(in the rows, 128 means zero)
One turn moves each row of this set onto another row. After a few examples, where does it send each row asked below?
Q172: [118 119 108 128 123  98 133 112 163 152 129 133 143 113 117]
Q9: [118 114 131 138 137 101 119 119 153 147 127 106 152  98 122]
Q517: [120 117 144 121 128 110 122 136 128 118 137  86 158 130 151]
Q999: [126  90 151 102 162 131 114 129 131 115 122 126 115 131 125]
Q755: [144 141 100 155 138 123 127 138 138 152  93 153 103 118 139]
Q942: [128 140 104 142 136 150 144 144  92 138 105 133 115 147 157]
Q279: [121 127 129 117 130 141 134 137  93 125 135 106 143 156 160]
Q756: [111 112 135 115 134 125 123 114 121 143 152 103 162 130 131]
Q671: [124 133  96 155 143 138 140 124 120 165 101 147 116 114 127]
Q669: [128 117 142 115 130 104 107 120 149 137 149 109 155 124 134]
Q175: [117 118 127 106 114 101 130 122 146 126 147 111 157 140 139]
Q116: [127 129 107 162 141 112 132 130 146 155  94 131 121  95 125]
Q367: [131  97 147 105 161 140 119 139 118 108 112 129 105 143 137]
Q891: [128 136  89 145 125 112 145 128 149 152  99 153 114 121 130]
Q334: [133 143  95 135 117 123 150 148 122 127 100 142 110 152 159]
Q297: [133 123 118 141 139 106 113 116 161 160 122 138 132 100 117]
Q864: [114 116 115 138 143 123 127 106 137 168 130 129 144 104 111]
Q828: [134 102 135 116 164 143 124 142 119 116  98 141  92 136 134]
Q739: [146 145 114 137 128 132 129 156 111 123 104 133 107 152 170]
Q590: [127  91 143 113 167 130 115 124 140 128 112 137 109 117 114]
Q859: [131 134 128 133 127 126 134 157 105 109 110 100 130 147 172]
Q783: [137 130 140 112 124 120 117 145 118 113 138 106 140 155 167]
Q672: [131  98 132 121 167 137 122 131 133 128  98 147  94 121 120]
Q122: [126 133 118 111 111 117 141 144 120 111 129 115 136 163 165]
Q194: [135 142 105 159 135 128 141 154 117 132  84 128 107 125 156]

Q942 -> Q279
Q859 -> Q517
And these:
Q783 -> Q669
Q672 -> Q828
Q334 -> Q122

One turn moves each row of this set onto another row. After a few examples, where does it send each row asked below?
Q390: [112 149 149 103 164 166 105 146 135 176 111 180 125]
Q632: [155 139 153 135 149 120 110 157 167 187  92 171 128]
Q391: [165 145 162 123 158 130 107 155 166 185  89 169 132]
Q627: [124 163 147 124 110 106 124 149 160 174  88 154 134]
Q16: [136 135 146  88 129 193 121 147 132 162  85 123 126]
Q709: [167 128 143 123 124 137 132 154 143 163  80 112 152]
Q140: [180 131 151 114 136 145 125 147 150 166  74 114 139]
Q478: [123 126 144  91 128 183 119 147 116 163 100 121 132]
Q807: [131 136 136  99 132 193 116 139 127 154  94 119 123]
Q599: [123 132 132  95 133 190 112 137 125 166  90 121 129]
Q354: [112 151 144 110 149 176 104 153 146 174 101 183 117]
Q124: [124 144 153 102 117 124 107 132 114 142 105 118 130]
Q438: [106 182 137 117 143 141 121 129 142 154  83 168 122]
Q916: [157 150 148 135 160 121 118 154 161 176  91 172 144]
Q492: [121 149 156  96 151 177 103 155 149 181 100 179 119]
Q239: [111 150 139 109 154 170  99 147 149 184 102 181 126]
Q789: [169 123 138 122 130 141 117 141 143 171  78 105 145]
Q12: [136 143 158 108 111 114 106 134 130 168 103 109 130]
Q233: [163 152 146 137 149 124 110 158 164 186  99 167 123]
Q430: [118 162 148 100 143 148 104 113 112 149  98 124 118]
Q800: [157 142 146 136 152 121 105 151 168 189  88 165 141]
Q466: [178 135 140 129 125 140 119 153 141 165  85 108 129]
Q309: [176 124 145 122 133 137 123 142 147 167  86 106 134]
Q504: [117 154 139 109 151 171 107 153 141 181 106 179 103]
Q974: [105 160 143 101 145 135 115 122 117 141  99 152 117]
Q837: [134 154 147 117 107 101 122 145 147 152 102 135 141]
Q181: [132 136 134 101 127 188 116 147 118 160  92 121 111]
Q100: [115 170 138 116 136 113 130 135 150 151  96 168 129]

Q124 -> Q837
Q800 -> Q239
And these:
Q233 -> Q504
Q430 -> Q12
Q390 -> Q478
Q632 -> Q354
Q16 -> Q140

One turn moves each row of this set onto another row. After a few examples, where does it send each row asked below?
Q97: [151 123 103 112 149 145 114 110 120 119 101 105]
Q576: [126 132 118 153 101 123 134 147 111 126 132 163]
Q851: [156 110 130 103 144 163 111 131 105 124 110 139]
Q875: [135 151 107 120 104 163 131 110 144 135 116 118]
Q858: [116 124 149 133 143 125 147 161 141 138 121 102]
Q281: [159 118 100 133 140 162 113 111 140 124 123 105]
Q488: [169 106 128 138 132 124 121 127 117 101 130 151]
Q63: [129 162 137  95 123 136 144 140 122 115 125 118]
Q171: [124 131 143 103 111 160 133 138 116 144 100 147]
Q271: [138  99 144 159 118 116 138 145 137 129 120 148]
Q256: [131  91 145 131 142 154 125 151 124 152 101 131]
Q461: [155 123 130 114 166 134 124 144 120 106 133 102]
Q895: [169 108 111 141 129 138 126 124 100 115 151 125]
Q557: [122 107 119 139 143 136 130 130 141 149  91  97]
Q336: [109 127 126 138 128 114 137 156 131 160 104 114]
Q598: [133 100 130 166 114 128 147 145 122 148 140 120]
Q104: [135 163 109  96 119 127 126 128 107 127 114 130]
Q407: [142 135 137 128  97 124 140 128 124 114 122 163]
Q152: [138 106 116 168 125 121 124 152 112 125 136 152]
Q989: [149 126 108 146 119 127 119 139 101 109 139 160]
Q959: [155 110 107 128 166 121 109 141 111 126 119 109]
Q460: [113 126 119 124 137 141 121 167 154 138 150 113]
Q177: [136 128 108 111 149 147 108 156 141 120 157 114]
Q969: [128 115 116 151 123 154 131 128 159 153 113 103]
Q300: [138 143 121 129  87 138 149 125 106 130 142 138]
Q225: [119 148 115 109 114 142 137 115 130 138  92 114]
Q44: [118 150 113 102 124 147 121 155 144 126 152 123]

Q281 -> Q875
Q460 -> Q177
And these:
Q488 -> Q407
Q461 -> Q63
Q225 -> Q557
Q256 -> Q851
Q989 -> Q576
Q300 -> Q598
Q959 -> Q104

